(in the rows, 128 means zero)
R: rows in a few groups, each row roughly a mix of its group's directions:
R (112 x 11):
[[142 119  96 142 172 100 131 108 146 184 107]
 [115 120  98 163 138 124 130 154 173 176  95]
 [172 117 160  77 140  98 143 101 104 110 132]
 [142 102 141 113 113 127 133 112 128 196  81]
 [138 164  99 154 164 148 108 105  82 102 145]
 [140 121 118  91 100 116 164 137 165  85 165]
 [120 123 132 166 151 118 151  94 152 184 160]
 [118 128 141 139  91 148 156 159 185  97 149]
 [116 108 167 109 138  94 151 103 135 152 183]
 [124 139  95 124 171 123  83 149  80 126 102]
 [144 121  99 111  90 125 175  99 174 128 151]
 [111 118 100 176 125  95 157 146 173 100 134]
 [154 120 113  95 137 109 158 107 174 178 142]
 [178 123  98  85 129 150 147  90 108 151 122]
 [149 130 155 107 113 146 120  82  64 134 121]
 [121 100 163 156 126  94 153 106 179 128 157]
 [126 119 152  95 107 132 149 151 150  80 179]
 [144 122  88  71 132  97 170 145 124 129 146]
 [162 104 185 112  92 128 117 126  95 104 116]
 [ 90 147 135 184 133 110  93 131 157 160 134]
 [110 141 131 165 141 180 100 110  87 157 139]
 [108 113 137 150 113 156 107 104  84  76 155]
 [134 131 154 111 139 115 150  94 112  83 186]
 [104 136 141 181 157 150  95 145 105 152  95]
 [104 151 112 151 119 153  94 182 112  88 117]
 [103 123 102 160 149 115 119 183 168 144 102]
 [ 89 107 162 158 163  88 103 113 153 138 113]
 [ 93 135 113 167 122 152 101 139  93  75 131]
 [150 132 135 107 127 127 153  98  66 109 171]
 [117 131 114 185 140 182 128 102 117 157 112]
 [139 119 122 132 180 125 114 115 106 186  91]
 [149 105 137 110 130 116 167  64 125 155 153]
 [101 132 154 167 115 162 116 135  67 132 112]
 [116 133 149 132 143 159 111 188  92 119  90]
 [164 104 162  72 120 105 151  95 134 135 142]
 [150 122 150  77 102 148 152 152 178 118 124]
 [114 113 182  80 115 123 118 162 152 100 138]
 [105 147 128 162 149 164 113 188 130 108 106]
 [ 99 145 125 146 112 129  86 180 163 106 102]
 [156 123 131 101 117 113 165  74 123 125 177]
 [164 123  94  96 130 113 156 117 183 157 131]
 [120 110 158 127 113  82 155 124 178 167 132]
 [172 121 135  88 123 136 153  94  81 157 127]
 [103 144 143 175 111 139 112 175 164 132  95]
 [ 93 140 139 158 165 129 103 176 121  85 127]
 [126 137 155 135 131 194  99 121  81 121 142]
 [137 126 139 119  71 133 167 115 176 109 155]
 [105 139 105 173 154 157  98 156 126 159  93]
 [171 121 104  64  94 116 140 121 145 140 127]
 [146 116 147  87  94  88 162 108 156 118 157]
 [142 102 171  88 125 113 152 106  87 123 163]
 [131 123 151 158 110 172 104 133  83  87 106]
 [165 112 142  74 120 114 153  89 160 147 132]
 [157 117 125  89 143 105 164  74 120 150 149]
 [108 120 130 140 129 109 139 156 206 148 144]
 [125 150  96 140 160 132 138 119 141 202 133]
 [119 110  92 137 134 133 160 119 180 181 136]
 [146 116 140  96 130 100 172  98 131 115 183]
 [143 126 129 128 167 127 110 115  66 162  93]
 [128 144 119 123 109 145  98 183 105  91  87]
 [128 130 176 119 114 167 119 117  90  92 166]
 [130 136 139 106 102 123 131 141 114  52 161]
 [108 138 129 193 141 129 111 129 124 160  80]
 [144 124 125 112  88 122 154 117 189 170 123]
 [151 115 126 116 141 114 166 104 142 193 157]
 [119 127 136 124 190 107 107 177 104 111 108]
 [108 140 129 134 167 120 102 171 171  83 125]
 [167 115 154  84 111 127 155  78 127 145 147]
 [116 150 117 170 135 160 103 131  64 126 114]
 [149 126  85 102 139  76 134 127 152 160  95]
 [153 121 111 112 139 117 172 143 187 164 119]
 [129 123  78 143 163  88 137 132 147 159  88]
 [158 122 114 104  86 140 122  89 110 175  98]
 [158 124 132 104 162 115 114  89  74 152 109]
 [ 89 120 143 139 110 125 124 195 156  97 128]
 [ 87 136 133 129 135 171  91 124  80 112 159]
 [122 118 128 103 140  79 161 121 174 155 163]
 [126 137 124 151 148 132 132 111 153 207 146]
 [ 84 153 123 148 126 143  78 159 130  90 108]
 [135 113 116 114 122  85 155 117 178 178 118]
 [129 131 120 123 143 136 129 112 180 197 147]
 [117 115 145 139 176  78 118 112  76 125 122]
 [158 129 101 164 142 116 167 106 171 136  92]
 [112 125 145 123 111 118 145 143 127  57 173]
 [ 97 143 125 151 145 136  98 188 124  85 120]
 [111 139 122 153 103 175 136 149 137  70 155]
 [148 111 124  79 132  89 160  91 160 128 149]
 [160 113 118 102 143  94 183  96 152 149 137]
 [108 119 100 136 177  73 114 149 121 151 105]
 [169 112 150  67 116 128 139 106  87 125 130]
 [151 117 115 107 150  89 191 101 111 136 142]
 [106 131 107 149 113 120 102 134 205 128 112]
 [143 144  81 157 112 153 158 102 167 154 148]
 [122 120 152 110 189  83 125 136 125  92 149]
 [ 98 136 115 133 126  90 113 176 126  70 137]
 [108 154 104 157 118 139  89 178 142 112  91]
 [143 120 157 149 135 156 130  73  72 123 129]
 [170 112 125  52 115 119 150 125 127 133 132]
 [106 141 110 146 118 134 125 173 135  58 140]
 [138 123 143 119 189 114 114 137  73 141 102]
 [114 114 119 152 146 133 143  64 158 140 170]
 [106 157 133 157 117 175  96 155 109  85 119]
 [144 141 131 112 115 178  85 121  92 104  90]
 [126 127 109 136 130  57 132 128 153 159  90]
 [143 120 124 117 145  97 123  97 126 199  98]
 [141 129  97 140 126 143 107 125 130 187  72]
 [121 137  95 119 133 162 102  76 105  83 129]
 [121 136 136 138  96 179 134 120 113  75 168]
 [118 121 135 125 132  97 166 126 140  91 194]
 [106 125 141 138 164 107  91 159  73 113 106]
 [118 147 116 172 127 181  81 111 108 140 114]
 [137 112 112  87 111 121 169 130 168 104 174]]
which group is each row in? (one row of each group first):
[104 137 127 135 103 113 128 181 159  73 141]  S
[144 147  92 127 154 100 104  78 100 107 156]  L
[173 119 151  84 120  87 144 105 113 163 126]  Z

[142 145  92 132 131 121 132 159 183 170  97]  Z
[134 118 134 107 102 111 169 119 145  73 171]  S
[121 123  91 153 152 123 134 178 157 168  97]  L
[108 137 134 124 101 145 113 187  92  83 130]  L
[130 124 150 140 124 102 119  91 125 198  99]  S
[121 104 172 155 127 195 135 137 111 124 145]  Z
[113 137 155 132 104 125  84 158 100  77 103]  Z
[ 97 144 107 156 135 133  99 184 151  91 122]  L
[ 99 130 122 133 132 125 131 183 186 159 145]  Z
[153 132 139  83 142 148 113 169  86 122  90]  L
[117 106 153 126 172 108 116 161 137 160  77]  L
